In the rows, 128 means zero.
One turn moves every row onto another: examples first, then more rows asked
zub: [132 130 155 118 124 144 137  76 113 139 160 145 116 100 140 124]
lito: [117  97 128 120 141 137 119 126  87 154 143 112  99 133 115 142]
Sebi: [141 143 156 126 114 136 120 113 100 123 133 147  94 143 107 138]
nagip: [121  89 124 114 139 124 122 112 101 165 153 122 106 109 126 138]
gapu: [121 103 137 127 144 144 117 125  77 148 144 111 101 136 113 127]
Rabe: [142 118 162  95 131 156 132 107 113 136 160 150 125 119 144 118]
Rad: [118  93 159  94 132 128 119 123 116 157 124 128 107 128 119 144]
buri: [115  91 145  98 136 130 122 126 111 159 133 121 106 126 121 153]
rize: [128 147 150 144 118 146 139  94 103 128 151 135 101 118 108 130]
gidut: [123 150 148 134 129 154 131  80  91 137 154 121 100 122 112 129]
toge: [125 135 146 106 125 147 138  80 122 148 158 136  99  95 131 125]
luvo: [111 107 132 116 131 120 116 105 104 159 138 114  90 118 116 158]
kela: [155 128 151 100 129 148 105 114  93 129 151 151 104 141 136 121]
diz: [115 117 140 113 129 117 109  96 104 156 136 113  84 110 113 149]
napos: [133 137 150 119 120 138 144  93 122 140 165 144 112  95 123 125]
nesaf: [102  94 134 123 136 146 140 115 109 156 140 110 101 118 119 146]
kikib: [133 138 166 117 125 141 116 101  92 132 125 139 106 153 110 140]
tol: [101  96 147 122 132 156 146 114 113 151 136 112  97 113 121 131]
zuru: [136 144 157 118 118 151 109  97  97 121 130 142  90 144 129 137]
fizur: [123 139 152 142 120 156 135  79  98 126 147 137 100 122 130 129]
konu: [155 113 147 106 128 136 110 113  96 144 138 159 110 144 132 120]
donet: [146 120 153 100 125 149 140 123 124 139 160 155 118 111 130 116]
gop: [139 106 147  99 128 158 141 113 120 148 150 154 111 117 143 109]
Zasi: [128  88 128 117 138 121 117 109  99 168 154 130 104 103 130 122]
Kelu: [158 126 148 108 123 138 114 129 101 133 149 158 106 138 124 120]

Zasi goes to gapu
nagip goes to lito
And these:
Rabe goes to zuru
toge goes to konu
napos goes to Kelu

